In the rows, zero is written as 128.
name the system of each run
trace 1, J_150 (11 x 18)
[[142  93 172 157 132 143 141 121 149  96 115 166 102 173 146 131 132  85]
 [122 125 180 129  84 149 152  93 100 147 160 169 127 154 104 108 119 105]
 [130 176 126 145 100 121 131  81  62 145 166 114 125 156 122 109 159 126]
 [142 161 116 173 111  92 109 120 108 102 115 117  92 172 129 135 156 131]
 [130 138 166 155 109  94 149 157 132 112  87 173 100 163 111 110 119 139]
 [100 147 177 124 102 123 164 145  78 140 101 140 140 147 123  87 117 146]
 [100 147 117 138  97 131 143 143  54 128 114  93 153 157 152 118 149 121]
 [127 129 106 182 118 126 136 156 104 115  99 134 144 171 158 143 163  98]
 [142 103 170 175 120 134 133 143 117 138 101 178 140 172 147 122 141 115]
 [132 115 179 143  83 137 129 117  71 175 130 150 140 168 128 113 129 133]
 [132 160 113 161  84 114 125 123  62 174 137 125 135 171 139 134 147 128]]
trace 2, J_457 (11 x 18)
[[115 139  99  63 135 158 130 100 122 122 155  45 101 109 125 126 113 126]
 [ 76 128 114  82 130 113 106 107 186  71 131  92  98 104 101 144 125 107]
 [ 81 116 154 115 130 135 139  97 163  61 123 146 157  84  86  91 122 131]
 [130  98 139 113 117 176 161  75 100  82 177 126 177  83 103 119 122 127]
 [131 119  66 122 101 149 146  84 130  87 209 107 132  94 130 167 110 108]
 [119 136  66 140 142 112 135  86 171  45 143 129 101 110 110 150  91 138]
 [123 102 106 128 152 142 155 105 133  44  84 139 147 110  62 136  84 148]
 [123 108  76 108 104 189 173 128  94  88 131  91 181  88  91 126  83 132]
 [127 129  49  92 110 173 133 106 149  89 177  49 125  79 142 120  91 131]
 [ 96 101  76  92 159 139  98  78 201  44 129  89  97 103 102 145  92 128]
 [ 77  94 105 105 142 157 130  85 172  46  98 141 179  87  37 122  96 121]]
trace 3, J_832 (11 x 18)
[[128  80 161 117 139 135  93  70 100  88 170  78 154 106 176 154 177 147]
 [105  79 120 134  85 158  85 134 151 160 151 128 184 114 147 157 162  86]
 [100 151  70 143 113 145  95  82 162 160 169 137 174  97 130  91 113 136]
 [123  99  92  76 143 135  99  88 140 133 145  90 131  85  97 166  95 166]
 [ 89  95 132  83  95 124 132 171 170 149 131 158 152  79  91 154  99 127]
 [ 86 158 142  98  98 125 145 149 158 139 159 130 141  79 143  60  96 162]
 [116 133 145  73 139 115  90 134 157 121 133  57  90  93 147 116 139 159]
 [101 111 159 108 121 102  89 145 198 109 131 134 125  82 106 134 179 100]
 [105 131 179 125  96 119 122  88 149  95 194 145 153  69 136  85 151 141]
 [124  92 153  89  81 139  76  99 124 135 185  70 135  91 165 126 148 153]
 [ 88 111 107 115  73 118  47 131 190 162 141 110 152  99 125 128 151 115]]
trace 4, J_959 (11 x 18)
[[194 123 184 157 149 160 168 106  83  92 102 133 102 179 100  91 136 121]
 [152 102 153 105  95 171 112 114 157 156 155 123  75 166  98 129 137  55]
 [126 189  75 126  99 123  97  75 155 158 165 112  90 140  85  89 119 119]
 [127 147 138 157 106  74  76 104  96 134  83 122 105 176  94 129 142 173]
 [ 86 104 142 117  47 114 117 172  90 173 106 139 139 154 117 162 132 111]
 [110 167  73 148  87 141 153 168 114 176 152 117 147 138 193  98 106 124]
 [128 136  98 181 175 123  90 132 151 120  88 114 135 164 201 114 159 131]
 [ 84 106 133 157 128 144 103 109 142 104  94 152 190 137 104 121 186  82]
 [150 151 134 164  91 164 181 111  75 135 155 166 171 134  99  92 133 101]
 [208 124 138 157 140 157 138 114 108 175 151 135  85 191 154 135 124 103]
 [117 128  81 126 147 140  61  84 183 183 131 121 110 163 112 146 145  71]]
trace 5, J_3 (11 x 18)
[[119 143  70 117 127 145 123 136 141  76  78  58  95 148 103 108 109 122]
 [136 144 119 180 153 127 100 100 145  89  74 146 153 133  76  78 150 141]
 [178 112 200 167 144 149 153 132  88 115 123 143 149 126 159  90 173 145]
 [146 120 137 114  90 173 141 159 130 120 173  71 116 108 170  94 151  94]
 [121 152  79 122 126 137  76  91 202 118 145  90  78 138 125 102 131  96]
 [168 118 151 153 171  99  73  63 140 100 110 135 105 135  73 148 162 160]
 [188 103 189 131 112 122 134 145  95 128 158 134 161  60 114 120 158 193]
 [126 145 127  99 121 146 140 185 157 165 171  86 121  86 216  84 115 149]
 [ 87 137  80  91 183 127  89 122 193 107  89  60  71 153 155 135 118 110]
 [134 102 123 135 188 121  75  81 149  84  68 124 154 110  43 149 169 142]
 [180 119 186 157 162 137 160 136  98 152 151 174 203  63 140 108 180 161]]
trace 6, J_3 (11 x 18)
[[159  87 102 133  74 151  57 160 161 153 113  76 114 125 129 121 131 141]
 [149 115 118 147 129 122  48 142 181 183  95 130 120 148 118 115 136 138]
 [162  87 182 131 136 114  91 160 136 169  89 141 118 143 118 149 157 142]
 [128 100 163  98  88 129 106 189 148 178 126 130 141 104 123 126 144 123]
 [ 80 130 133 102 120 108  96 155 179 190 131 142 116 134 159 128 127 106]
 [ 87 104 148  99 141 100  93 117 140 145 107 136 112 150 116 179 141 110]
 [ 99 100 147 116 102 114 114 127 115 155 132 159 173 105  93 163 144 134]
 [ 97 127 133 119 108 115 147 144 116 183 164 169 159 120 172 149 115 126]
 [ 84 111 104  95 113 122 142 142 125 143 135 123 110 155 163 184  97 106]
 [ 87 112  87 118 112 122 118 110 141 132 112 147 136 138  74 174  92 112]
 [122 127 129 151 124 115 146 119  98 164 120 193 160 141  98 150 112 136]]
trace 7, J_150 (11 x 18)
[[157 169 113 144 131 120 170  97 116 108 173 140  89 136 132 126 108 127]
 [113 151 125 139 123 121 118  90 142  90 118 122  95 156 131  79 103 143]
 [109 152 136 120 112 131 126 124 134 112  95 120 119 137  62  88 134 114]
 [148 153 158 121 129 129 168 152  92 105 126 104 130 107 109 107 166 127]
 [128 118 138 143  92 131 145 143 110  75 149 101 133 116 180 121 137 140]
 [ 80 117 112 157  88 131 110 112 152  99 132 153 164 122 144 117 126 109]
 [118 124 153 143 152 133 107  96 128 137 113 152 166 126  89 118 167 117]
 [176  98 166 124 125 124 124 119  85 128 131 111 128 123 102 161 153 155]
 [149 120 103 145  79 116 150 137 110 115 164 139 121 119 144 161  89 156]
 [ 93 151  89 157 130 117 117 111 152 134 121 156 152 132 151 102  89 150]
 [116 125 132 119 158 135  85 118 137 149  66 110 140 145  87 105 138 135]]
trace 8, J_786 (11 x 18)
[[172 142 121 162  99 119  88  78 105 193 147 151 129 155  78 128 140 139]
 [192 142 129 140 161 105 123 154 102 183  90 130 101 154 115 160 131 168]
 [112 101 142 142 116 100 106 180 117 156  56 154 145 157 112 166 135 141]
 [ 71 150 124 155 103  99 100 131 102 172  96 151 162 173 160 106 125 149]
 [122 178 122 154 153 130 136 142  61 165  84  94 140 180 169  96 161 130]
 [144 134 122 170 119 152 137 167  91 155  96 127 162 168 140 130 190  80]
 [141 126 137 177 112 135 115 130 120 187 133 177 139 185 167 139 156  81]
 [147 135 164 147 146 122 118 101  80 181 108 133  92 217 135 144 153  99]
 [160 151 119 160 107 116 116 118  63 172  91 134 124 191  63 156 164 107]
 [167 155 111 184 102 100 132 158  88 208  99 176 129 180 114 155 129 133]
 [130 131 148 159 126 104 130 178  76 192  59 148 106 210 157 154 122 137]]
trace 9, J_786 (11 x 18)
[[ 99 181  91 115 144 158 143 109 105 158 123 105 136 154 103  95 138  83]
 [154 170  95 136 135 137 167 162 133 160 139 139 125 131 110 120 150  82]
 [131 125 159 122 112 113 152 165 151 155 142 169 102 140 136 150 132  93]
 [ 94 125 158 106  90 108 119 116 111 145 141 129  99 158 124 144 123 114]
 [124 165  96 129  96 111 127 110  83 128 139 102 112 149 105 144 133 134]
 [159 144 102 159 116 110 159 162  97 117 121 133 123 134 131 150 129 139]
 [123 100 144 145 103 122 154 163 119 118 118 157 128 147 164 145 104 132]
 [ 94 111 137 131  99 142 110 107 108 125 116 117 129 173 153 119 107 124]
 [139 157  95 154 120 146 115 101 100 123 116  91 121 170 117 100 143 116]
 [185 145 118 172 127 142 145 147 122 129 114 139 127 141 106 111 148 118]
 [157  96 169 141 105 134 127 157 137 160 124 161 116 145 132 128 127 129]]
trace 10, J_326 (11 x 18)
[[ 94 121 149 159 106  99 122 136  99  70 108 117 140 143 170 130 158 141]
 [128 137 125 173 135 146 120 129  98 107 105 106 169 140 159  94 171 132]
 [192 114 117 162 147 165 125 131 111 131 119  98 129 144 149 128 156 127]
 [163  77 110 144 119 156  99 139 147 132 114 118 126 146 126 171 136 101]
 [133 109 103 149 112 132  88 125 163 157 100 151 139 142  84 133 127 117]
 [159 140 136 139 101 119 117 116 111 169 127 146 125 139  62 122 128 134]
 [134 129 132 112  71 131 138 141  88 159 150 116 115 141 105 134 120 125]
 [102 140 112 120  83 108 120 170 126 152 120 118 113 143 156 124 105 143]
 [106 140 154 136 132  88 115 156 120 144  84 137 122 152 151 123 143 146]
 [117 141 161 137 135 125 144 145  90 147 110 132 154 142 138 117 180 112]
 [151 143 110 142 129 159 158 157 105 170 137 125 142 144 158 122 142 101]]
trace 11, J_959 (11 x 18)
[[214 144 125 140 157 147 122 157 152 187 119 131  96 135 101 108 138 124]
 [132 122 110 141 134 114  92 130 204 163 115 178 105 136  89 141 108 110]
 [ 79 146 136 124 114 110 119  96 136 164 123 178 149 131 102  97  94 146]
 [126 144 190 124 127 108 136 142  85 179 121 144 133 143 154 107 144 149]
 [132 135 137 127 124 112 136 169 148 174 156 144 122 127 169 150 162  95]
 [104 155  75 157 142 109 132 106 160 120 150 159 144 124 160 147 124 111]
 [ 98 126 138 146 161 121 135  87  91 114 106 145 156 152 131 145 142 137]
 [125 121 151 111 130 153 160 137  80 152 128 124 152 137 121 146 161  89]
 [161 165  90 133 135 149 169 142 125 154 157 120 110 141 132 128 130  87]
 [131 143  85 151 164 120 115 105 158 121 103 131  97 165 125 143 118 112]
 [ 76 133 134 123 128 126 116 100 116 127  92 132 143 160  89 120 137 106]]
trace 12, J_326 (11 x 18)
[[ 96 146 102 103 116 132 113  87 123 166 151 137 178  97  63 135 137 121]
 [164 174  98 115 114 120 169 145 116 152 169 125 109  85  97 125  96 155]
 [111  97 152  88 101 108 162 165 125  92 126 122  95 113 139 163  73 153]
 [ 34 124 137  96 145 110 108 133 147 111  89 109 156 116 154 104 117 148]
 [131 175 151 121 197 122 130 111 119 136 118 107 135 105 131  84 175 149]
 [166 112 163 107 151 161 173 134 121 111 169 118 127  94 144 141 160 104]
 [110  81  96 118 130 170 137 139 190 122 148 140 145 108 167 143  77 103]
 [116 114 111 132 183 110  91  77 182 127 108 161 121 128 117 147  93 156]
 [122 140 148 108 142 109 125  60 117 106 156 137 135 101  56 150 165 121]
 [134 157 102 111  81 155 173 120 122 105 193 113 140  76  96 101 114 114]
 [134 113 112 112 114 135 148 141 155  89 143 112  92 111 165 119  45 176]]
trace 13, J_832 (11 x 18)
[[150 137 153 146 143 108 130 125 115  85 138  95  59 164 205 133 143 136]
 [127 102 153 147 141 133  92 102 143 108  99 129  95 195 127 148 171  66]
 [144 151 134 168 118 148 145  69  86 121 150 161 154 158  78 111 160  81]
 [173 129  96 151  95 140 158 102  47 136 172 119 139 142 131 173 120 139]
 [128 105  70 157  92 126 123 159 124 155 100 139 121 182 152 175  78 126]
 [100 150  87 150 151 136 135 117 142 122  61 146 127 181  95  97  75 122]
 [154 145 124 110 182 145 187 123  72 100  82 111 126 133  64 135 123 128]
 [176 129 134 142 119 127 210 204  91 120 126 152 124 126 135 164 134 109]
 [161 142 126 179 129 129 155 161 141 124 123 148  85 179 206  97 101 125]
 [164 129 132 144 190 150 102  87 131 124  75 106  73 204 120 111 135 115]
 [180 131 152 151 158 132 159 106  86 135 105 167 128 164  43 165 172  82]]
trace 14, J_457 (11 x 18)
[[142 114 141 108 214 115 125  98 148 202 114 175 107 166 135 186 106 122]
 [ 97 170 107 112 157  97 168 165 119 209  89 191 141 142  83 164 122  96]
 [151 192 157 102 146 113 186 186 110 193 132 137 119  94 135  85 128 153]
 [125 116 190  68 151 117 156 160 110 162 146 104  68 143 195 149 115 132]
 [ 28 159 149 107 145  85 128 134 130 150 102 140 102 177 176 130 142  82]
 [106 185 189 143 174 104 142 125 102 132  96 140 141 139 117  71 209 111]
 [184 110 212 127 119 148 166 161  89 144 158 139 128 121 133 126 200  95]
 [134 135 146 149  75 128 147 149 134 155 194 157  93 165 203 128 125  81]
 [126 175 146 175 151  89 104  78 127 137 122 160  73 208 161 102 129 129]
 [158 142 175 159 141  98 133 128  61 142  60 151 115 189  61 144 172 125]
 [169 150 157 154  45 132 167 218  73 179 121 133 133 135 123 102 159 115]]

runs to name
trace 15 (2 x 18)
[[183 130  96 153 130 132 110 121 142 137 151 113  93 145 133 161 131 115]
 [133  96 130 150  90 115 110 139 148 100 123 150 120 142 102 164 129 107]]
 : J_326
trace 16 (2 x 18)
[[104 117 174 139 143 102 125 124 137 131 137 167 108 158 182 138 137 115]
 [ 96 144 154 126 148 133 119  82 102 146 132 126 131 170 147 111 154 100]]
 : J_832
trace 17 (2 x 18)
[[174  82 141 183 110 157 141 140 145  74 106 148 107 169 186  98  77 151]
 [120 108  85 158 122 170  99  81  84 139  84 101 138 218 139 128 104 116]]
 : J_457
trace 18 (2 x 18)
[[ 69 157 121 115 148 119 143 131 129 132 139 133 192  88 139 125 197  88]
 [106 152 138 119 161 129 171 118 127 155 191 161 159 100 175 142 160  94]]
 : J_786
trace 19 (2 x 18)
[[145 104 133 164 141 104 147 139 151 121 120 199 151 103 133 148 100 168]
 [ 93  93 166  94 146 138 136 128 117 144 103 134 138 138 154 114  82 164]]
 : J_786
trace 20 (2 x 18)
[[ 45  89 136  68  96 151  84 117 170 114 119  88 150  96 114 106 108 120]
 [ 97 185  66 115 135 129 101  81 176 108 174  89 136  86 129  79 140 130]]
 : J_786
trace 21 (2 x 18)
[[139 162 164 139 121  93 166 212 115 116  96 139 119 117 126 111 175 122]
 [ 72 119 171 121  95 121 130 162 182  88 132 141 121 113 165  81 127 111]]
 : J_3
trace 22 (2 x 18)
[[160 149 139 128 150 155 127  82 102  98 157  81 149  86  93 101 193 125]
 [192  97 127 133 136 149 138 139 158 149 182 157 156  62 112 161 143 129]]
 : J_786
trace 23 (2 x 18)
[[166 146 144 162 149 132 162 112 194 137 181 212 109 120 151  95  97 120]
 [110  81 164 128 123 125 146  51 115 103 181 181 119 155 151 185  87 116]]
 : J_326
trace 24 (2 x 18)
[[108 173  78 163  56  73 131 176 185 114 132 171  87 122 108 108  80 145]
 [ 59 185 170 122 176  96 132 144 153 144  75 155 155 114 135  30 137 161]]
 : J_150
trace 25 (2 x 18)
[[119 148  52 149  93 129 115 132 130 117 110  97 114 156 113 141 114 106]
 [125 127  89 147 122 126 139 105 142  65 105 136 118 137  78 138  95 127]]
 : J_832
trace 26 (2 x 18)
[[212 141 107 164 129 114 191 186 143 132 159 181 105 103 123 173 124 121]
 [ 87  58 138 127  90 138 164 146 119 101 101 188 147 153 122 182  58 120]]
 : J_326
trace 27 (2 x 18)
[[129 188  45 197  81 127 158 110  66  75 131 123 181 131 100 103 132 133]
 [161 129 111 215 107 137 163 115 106  64 137 161 134 167 196 101  97 148]]
 : J_3
trace 28 (2 x 18)
[[138 186  58 134 157 115 152  81 133 119 197 123 129  95 113 168 160  94]
 [124  73 113 119 107 118 146 101 143  91 190 161 110 110 148 222  76 122]]
 : J_832
trace 29 (2 x 18)
[[119 154  75 144 178 120  71  55 132 117 118  81 112 154 159 110 100 189]
 [166 141 121 158 190 135 151 148 107  62  56  98 152 106  85 105 174 156]]
 : J_786
trace 30 (2 x 18)
[[ 76 147  93 118 163 118 102  81 186 111 138 127 119 126 148 118 113 121]
 [119 119 143  94 179 135 109 107 163 117  89 119 104 125  59 136 140 110]]
 : J_150
